[-0.5  1.8 -1.7  0.6  0.6  0.3 -0.4 -0.7 -0.2  0.4  0.7]
Which number is the entry just right of 1.8?
Answer: -1.7
Which number is the entry just left of the largest entry?
Answer: -0.5
The entry just right of -0.7 -> -0.2

152.4	41.3	-22.6	-53.2	80.8	5.5	-68.4	32.0	64.9	105.1	47.1
-35.7	-43.6	70.4	131.9	-20.6	9.2	-4.8	-15.1	-35.5	44.1	-164.4
43.5	41.3	12.7	-83.0	-137.6	115.2	-47.0	7.9	-148.5	-171.7	19.5
-11.8	19.0	-67.1	100.1	91.6	-41.5	-43.6	13.7	-74.8	-66.4	7.7
-22.0	22.5	33.9	31.4	39.3	103.3	21.5	31.2	77.5	123.8	45.9
24.4	33.4	23.6	21.5	-74.0	115.8	32.2	88.5	153.8	41.3	43.7
7.6	63.1	137.7	101.7	81.9	90.0	32.0	85.2	19.4	-71.0	48.1
-119.2	-74.6	66.0	-24.0	-62.4	-9.4	-10.9	-35.8	-40.5	-30.3	-141.5
92.2	-77.6	47.5	41.6	-76.8	31.3	149.3	-8.7	7.5	103.5	118.2
-26.9	96.5	7.1	1.6	56.5	25.4	-6.5	84.0	-13.0	-21.6	-9.9
-10.5	179.5	5.6	36.7	-3.9	15.0	41.8	113.5	2.2	-28.5	-43.4
-50.0	59.5	48.7	14.2	0.8	36.5	-52.2	84.4	10.5	6.8	2.9
24.3	-89.3	76.9	13.2	12.9	19.2	106.8	0.0	13.8	103.6	182.6
47.3	139.2	121.5	-101.6	197.4	49.4	48.5	99.1	183.9	101.6	-23.3
25.7	107.4	14.6	62.0	63.9	-21.7	39.2	44.4	-116.8	27.3	119.0
102.0	182.7	-82.9	89.6	-167.8	-34.2	118.3	144.9	49.8	-94.0	13.0
Indices start at 1.
The entry directly above 91.6: -137.6
Find the largest entry.
197.4
The entry at row 1, column 2: 41.3
The entry in row 2 and column 3: 70.4
Find the entry directly above -74.8.
-148.5
Find the entry directly below -47.0.
-43.6
The entry in row 1 and column 1 -> 152.4
Find the bottom-right entry.
13.0
Find the entry directly below the smallest entry.
-66.4
The entry in the bottom-left corner: 102.0
The entry directly below the largest entry -> 63.9
Find the entry just right of 64.9.
105.1
Find the entry at row 2, column 1.
-35.7
The entry directly above 115.8: 103.3
Find the entry directly below 121.5.
14.6
The entry directly above 36.7: 1.6
The entry just left of 19.0 -> -11.8
Find the entry directly above 119.0.
-23.3
The entry at row 1, column 3: -22.6
The entry just left of 48.5: 49.4
The entry just left of 76.9 is -89.3
Find the entry directly above 43.7.
45.9
Find the entry just right of -119.2.
-74.6
Find the entry just right of 91.6.
-41.5
The entry at row 3, column 1 -> 43.5
The entry in row 3 and column 3 is 12.7
Find the entry just left of -41.5.
91.6
Find the bottom entry of the column that holds the smallest entry.
-94.0
Find the entry just right of 0.0.
13.8
Find the entry directly below -74.8.
77.5

-70.1,-245.8,168.9,48.8,-33.7,-241.2,-303.9,-290.9,-254.6,175.4
33.7,56.1,41.5,65.6,-148.1,-112.0,-76.9,-116.0,6.0,13.3
-66.8,-244.6,172.4,59.0,-39.2,-243.3,-302.0,-289.4,-249.7,184.1
63.7,85.1,67.6,87.3,-173.1,-122.9,-86.8,-135.9,38.7,34.6
-184.4,-104.3,37.0,-51.6,71.5,-243.8,109.1,-220.2,-194.1,-187.0
-132.9,-61.9,-15.2,-70.9,12.0,-204.5,113.0,-163.1,-154.7,-179.2
-72.1,-247.2,177.2,60.0,-36.5,-249.4,-306.3,-293.6,-259.7,178.1
63.6,118.2,40.8,76.1,-179.0,-91.8,-70.4,-135.7,64.3,-5.8
90.8,123.3,84.3,109.7,-201.3,-108.3,-114.4,-178.2,77.0,30.8
66.1,121.0,49.7,75.4,-181.7,-95.0,-84.2,-139.1,65.0,8.4
-180.7,-86.5,-19.2,-84.3,67.6,-179.4,120.5,-146.6,-173.2,-216.4
Give the entry just left of the smallest entry.
-249.4
The largest entry in the first column -> 90.8
Give the entry in the bottom-right corner.
-216.4
The fourth entry, reading row by row: 48.8
The smallest entry: -306.3
The largest entry in the last column is 184.1
Give the entry just right of -33.7.
-241.2
The first entry in the row that holds the smallest entry: -72.1
Give the bottom entry of the column that holds the smallest entry.
120.5
The top-right entry is 175.4
Give the first entry in reading order.
-70.1
Give the entry just left of -15.2.
-61.9
Give the entry directly below the smallest entry.
-70.4
Give the entry just right of 118.2.
40.8
The second entry in reading order: -245.8
The entry directly below -15.2 -> 177.2
The bottom-left entry -> -180.7
Give the third-last entry, reading row by row.
-146.6
The entry directly above the smallest entry is 113.0
The smallest entry in the first column: -184.4
The entry just left of 65.6: 41.5
Give the last entry in the row that holds the smallest entry.
178.1
Give the entry directly above 71.5.
-173.1
Give the 2nd entry on the main diagonal.
56.1
Give the entry directly above -216.4.
8.4
Give the entry just left of -302.0.
-243.3
Give the fifth entry from the end, reading row by row.
-179.4
The 5th entry in reading order -> -33.7
The entry just right of 121.0 is 49.7
The entry directly below -36.5: -179.0

a =
31,4,3,1,4,27,-20,17,-32
-35,26,8,33,-35,6,-20,-40,-4
-48,19,6,10,-31,-32,-8,-41,38
27,-37,-20,-23,40,4,28,34,-8
26,-15,-8,-20,25,-2,-1,26,-6
16,8,13,-32,-2,-27,-9,15,32
Which number is the bottom entry of the column that holds the largest entry? -2
The 1st entry in reading order -> 31
The 4th-last entry, reading row by row -> -27
The entry just right of 13 is -32
The largest entry is 40
The entry in the bottom-right corner -> 32
Which number is the entry directly above 10? 33
The last entry of the smallest entry's row is 38
Which number is the 2nd smallest entry? -41
Which number is the fourth entry, reading row by row? 1
Which number is the third entry in reading order? 3
Which number is the smallest entry in the first row? -32
The entry directly above the smallest entry -> -35
The smallest entry in the first column is -48
Which number is the bottom-left entry? 16
The entry just right of the smallest entry: 19
The 2nd entry, reading row by row: 4
The entry directly above -27: -2
The 2nd entry on the main diagonal -> 26
Which number is the 2nd entry from the end, reading row by row? 15

array([[ -3,  39,   8,  14,  18],
       [ 17,  34,  -2,  28,  -6],
       [  8,   8, -16,  14,  -1],
       [-18,  26,  13,  -4,  29],
       [-26,  -8,  14, -24,  24],
       [  8,   2, -18,  12,  -3],
       [-14, -34, -11, -25,   5],
       [  5,  39,   3,  22,   9],
       [-23,  22,  15,  -9,  32],
       [-13,  34,  12,   5,  28],
       [-26,   5,  14, -20,  29],
       [-17,  29,  12,  -3,  28],
       [ 17,  30,  -7,  30,  -8],
       [ 25,  14, -11,  24, -23]])
Indices start at 1.
The entry at row 2, column 1 -> 17
What is the entry at row 1, column 1?
Answer: -3
What is the entry directly below the smallest entry?
Answer: 39
What is the entry in row 1 and column 3?
Answer: 8
What is the bottom entry of the column that holds the smallest entry?
Answer: 14
What is the entry in row 3 and column 1?
Answer: 8
What is the bottom-left entry?
Answer: 25
The top entry of the column that holds the smallest entry is 39
The entry in the top-right corner is 18
What is the entry at row 2, column 2?
Answer: 34
What is the entry just right of the smallest entry?
Answer: -11
The entry at row 3, column 2: 8
What is the bottom-right entry?
Answer: -23
The entry directly above the smallest entry: 2
The entry just right of 13: -4

((13, 3, -7, -8, -5, 0), (0, 32, 31, 7, 0, 1), (2, -1, 4, 9, 2, -3), (0, 0, -4, 12, 7, 1), (-3, -41, -13, -34, -5, 4), (-5, -4, 1, 2, -2, 3), (1, -16, -1, -23, -1, 1), (2, 1, 12, 12, -2, 1), (-8, 18, 37, 2, -10, 2), (5, 26, 3, 6, 0, 2), (-9, -15, -15, -2, -9, 2), (7, -11, 13, -3, 10, 1), (-7, -37, -5, 1, 1, 5), (11, -15, -4, -16, 9, -9), (2, 45, -6, 20, -2, -8), (-18, 26, 5, 8, -3, -7))
The entry just left of -37 -> -7
What is the maximum?
A: 45
The entry just left of the largest entry: 2
